In the rows, 128 means zero.
One turn moves each row of this set onto another row. After a few examples, where does it send each row asked below?
nunip: [126 126  97 113 144 128  99 134 140  97 110  97 108 144 122 111 116 117
 131 142 136 128 120]
baleb: [115 116 186 141 106 110 106 127 141 132 117  91 152 148 125 109 132 112
 124 128 144 127 117]
Zutef: [130 124 128 100 102 102 119 131 152 134 131  94 132 154 108 144 166  92
 134 110 146 120 115]
vire: [126 117 152 135 108 130  76 165 147 136 116  84 140 174 124 141 139 118
 151 152 140 118 120]
lide: [115 116 115 109 108  79 122 122 148 132 118 110 146 158 145 137 148  94
 125 122 148 131 100]
Nideb: [108 117 148 139  94 116  90 156 143 119 118  92 156 181 143 120 112 115
 161 132 140 129 118]
Vuvir: [123 128  99 113 138 126  96 136 141  94 118  97 107 142 114 106 112 120
 132 130 135 128 117]
Rariv: [128 122 115 106 107  98 129 129 152 133 111 110 149 152 140 133 168  83
 141 125 144 128 115]
lufu: [120 113 119 113 115 119  83 146 103 108 133 123 113 132 120 153 139 130
 125 132 156 116 109]
kof: [120 115 106 119 109 126 102 147 106  95 117 138 138 125 145 127 139 113
 150 127 149 124 116]
Luga: [126 128  95 114 143 124  96 134 143 100 111 100 110 137 123 109 119 120
 129 142 133 129 113]
bel: [109 114 111 119 106 118 104 140  98  94 123 134 134 141 146 131 124 115
 142 124 154 127 117]
mab: [124 125  93 114 144 120  93 134 141  99 110 101 109 139 125 110 115 121
 125 140 136 128 113]
foti: [125 130  98 114 137 123  94 136 146  95 116  99 110 133 117 105 114 124
 131 130 133 128 109]
pif: [122 116 146 137 111 105  61 163 151 140 117  93 146 151 134 141 133 137
 133 150 139 121  89]
tor: [123 125  96 111 144 122  96 132 140  98 113  99 109 146 124 110 112 121
 127 141 137 130 117]
Sirel: [126 123 125 104 104  80 108 130 153 137 132 101 135 140 118 145 161 106
 120 108 148 122  92]
dez: [122 128  99 113 137 121  97 135 141  95 118  97 108 139 116 106 109 124
 128 129 135 130 112]
dinu: [126 130  98 113 136 127  97 137 143  95 116  96 108 137 116 105 117 121
 136 131 135 129 116]
dulo: [126 116 179 140 119 118 106 131 145 143 103  94 156 139 132 114 153 110
 124 149 141 123 119]
rik: [107 115 145 142  99 100  79 157 146 122 119  99 160 164 151 119 109 125
 149 131 140 133  96]
vigu: [123 121 181 142 111 112 103 132 149 136 111  97 161 129 128 105 144 113
 128 129 137 123 109]
Guz: [119 118 120 105 103  91 129 121 144 130 119 105 143 166 140 135 154  83
 134 122 150 131 117]
Ges: [124 120 112 107 108  83 121 126 153 134 112 114 151 141 145 131 164  93
 130 122 143 131  98]
galu: [121 119 130 102 101  87 113 125 147 135 136  96 129 159 114 146 154 100
 124 108 150 123 105]
zenib: [127 117 114 114 116 126  85 153 107 110 129 124 119 120 120 148 150 128
 130 135 153 114 108]
Katuf: [121 121 143 143 101 110  79 166 156 123 110 105 168 142 150 114 131 125
 158 134 131 127  93]
dufe: [115 113 153 135 107 111  69 157 142 133 123  84 138 178 129 145 122 129
 135 149 143 122 106]
talu: [121 112 184 140 116 116 104 126 137 140 108  91 151 153 128 117 143 109
 121 147 143 124 123]
povub: [134 128 124 102 106  95 113 136 158 138 127 100 138 135 114 140 173  98
 134 113 143 118 102]
Vun: [116 116 109 119 107 129 109 142 101  94 121 133 134 140 142 128 132 110
 151 128 152 126 127]
logu: [128 117 117 112 115 137  89 153 106 109 125 121 115 129 116 151 153 122
 138 135 151 112 122]
firaz: [112 115 107 119 110 115  97 143 102  95 120 138 138 126 147 128 131 120
 141 125 150 126 108]
mur: [121 119 186 142 108 119 108 131 144 134 111  91 156 141 124 104 143 108
 131 132 138 123 120]
Fipi: [117 113 182 141 116 105  99 123 138 143 110  93 150 149 135 118 136 115
 113 144 144 127 111]
pusa: [122 115 178 142 119 106  99 128 144 142 106  96 155 134 137 113 147 117
 115 148 141 123 106]
pel: [135 120 145 135 112 125  69 170 156 139 107  91 148 147 127 137 151 126
 150 153 133 117 104]
ketut: [116 117 184 144 108 101 100 127 145 134 117  95 156 135 131 107 135 119
 121 128 141 126 105]
gok: [120 115 121 111 112 130  89 146 100 106 135 120 110 141 115 153 141 123
 130 134 156 114 121]
kugur: [122 121 145 140  98 128  92 165 151 120 108  98 164 160 142 112 133 111
 173 135 131 126 117]

gok -> kof
Sirel -> Guz
mab -> Vuvir
Now these:
Fipi -> mur
Katuf -> dufe

One turn moves each row of this set onto another row. After a few examples, where does it send each row asked below?
Degad: [154 116 153 132 141 179  90 153 108 101 135 123 148 118  95 149 141 170
 147 145 146 107 130]
vafe: [159  98 121 138 176 125 127 134 129 112 125 125 169  97  96 127 101 135
 135 144 162  94 129]
lop: [122 125 118 135 177 167  93 106  88  98 142 131 165 103 113 139 136 164
  98 123 135 113 137]
fipob: [115 118 138 155 143 148 131 122 104 116 119 143 151 126 142 137 119 144
 136 129 135 102 130]
Sen: [131 145 108 131 172 163  91 109 105 109 133 137 175 121 103 139 115 161
  95 120 148 118 143]
tas: [123 129 128 126 188 158  82 104 105 107 142 136 172 117  95 126 125 169
 100 113 142 104 137]
sut: [167 133 137 125 131 173  92 151 125 107 127 125 146 121 100 146 133 165
 136 149 148 114 132]
fazo: [136 136 131 132 141 133 102 105 112 124 113 168 158 129 128 145 114 136
 142 143 131 100 137]
nokeb: [167  95 134 135 126 140  95 142 107 131 137 143 156 131 123 137 143 158
 109 129 174 106 159]
luz: [162 117 129 143 127 122  98 147 103 119 143 135 168 129 119 136 130 152
 112 127 189 109 163]
vilu: [125 131 119 132 181 165  77 103  83 105 135 141 177 116  98 140 131 164
 110 116 142 111 136]
Luf: [106 118 163 142 155 143 131 130 114 103 132 147 160 128 123 143 109 157
 145 136 151  96 145]
nug: [160  86 111 149 176 133 117 124 101 122 115 128 165  96 101 128 121 126
 144 139 149  97 119]
bub: [152  92 139 153 143 123  90 137  85 126 146 125 156 124 122 114 152 150
 113 110 165  95 141]
Gipuv: [126 121 161 118 151 137 104 113 124 113 130 169 159 129 117 146 115 155
 146 145 137  90 148]
tak: [155  71 139 130 181 143 117 133 115 111 127 136 167  96  93 141 119 146
 148 150 154  89 133]
babut: [145 113 151 146 152 175  95 156  97 104 137 110 149 119  96 135 144 169
 150 129 146 105 118]
roz: [110 126 161 145 166 121 116 119 115 112 134 142 160 130 119 119 106 149
 142 121 140  87 132]
popub: [158  97 129 133 185 119 108 128 117 113 128 136 179 101  83 132 106 136
 150 145 163  89 131]
pidel: [162 113 144 136 138 108  89 138 112 119 153 131 161 125 113 119 133 153
 107 126 180  98 159]
mos: [122 144 133 151 149 120 122 114 109 109 127 141 154 126 136 128 109 134
 135 132 139 101 134]
Vevog: [121 145 122 132 182 150  88 108 101  92 151 128 172 109 104 133 120 162
  98 123 148 113 142]
liro: [168  99 110 138 165 134 122 128 116 111 122 133 165  92 107 143 114 128
 137 158 159 102 134]
Suk: [156  88 150 138 134 136  90 143  88 117 151 140 161 122 120 142 152 159
 120 133 176  99 160]
Kopa: [118 122 123 134 180 177 100 117 102 104 136 132 170 118 107 138 126 172
  99 112 145 113 140]
vel: [166  84 120 129 170 146 114 127 110 118 114 148 171 101  95 151 118 137
 147 156 156  98 134]
rim: [164 147 143 135 156 134  68 136 112 113 136 118 155 124  81 115 124 156
 147 126 143  99 117]
zag: [119 129 127 126 179 171  90 114  99  94 145 141 177 114 101 150 125 171
 106 129 152 114 151]
piter: [149 123 142 153 153 160  86 145  89 107 136 104 146 115 102 121 148 157
 145 122 136 103 106]
Dur: [162 155 144 130 147 137  83 145 128 103 140 111 152 120  88 121 116 157
 136 136 155 105 125]
goda: [134 132 121 117 171 165  86 105 111 103 139 144 166 113 108 143 128 167
  92 133 140 112 149]
vog: [166 152 132 133 136 154  95 150 125 103 131 117 151 121  98 136 119 161
 133 144 156 115 129]
Difet: [161 139 138 145 154 144  70 135  92 112 134 114 151 119  91 118 141 153
 151 126 135 100 107]
Gige: [116 117 162 135 163 131  94 109  98 120 128 164 165 134 111 134 120 150
 158 130 134  85 136]
neku: [159 110 132 151 143 109  76 131  77 123 149 133 164 123 113 121 147 144
 125 120 171  97 146]
Lugam: [164 109 137 139 143 110  77 133 100 134 142 140 165 137 103 116 134 150
 118 114 176  95 151]
zativ: [147  83 127 150 180 135 128 135 100 105 128 122 170  92 100 134 119 138
 149 145 160  95 126]
sisa: [167  90 121 133 180 123 100 118 105 119 125 141 169  92  94 131 121 130
 147 150 146  88 125]
dugar: [147  87 146 152 142 136  93 145  81 124 143 131 165 133 113 129 147 159
 125 112 180  99 148]
Nofa: [128 117 140 142 145 141 102 104  90 119 122 162 152 123 134 142 133 139
 149 139 121  95 130]

fazo -> mos
bub -> dugar
Now these:
babut -> Degad
goda -> Sen
vafe -> popub

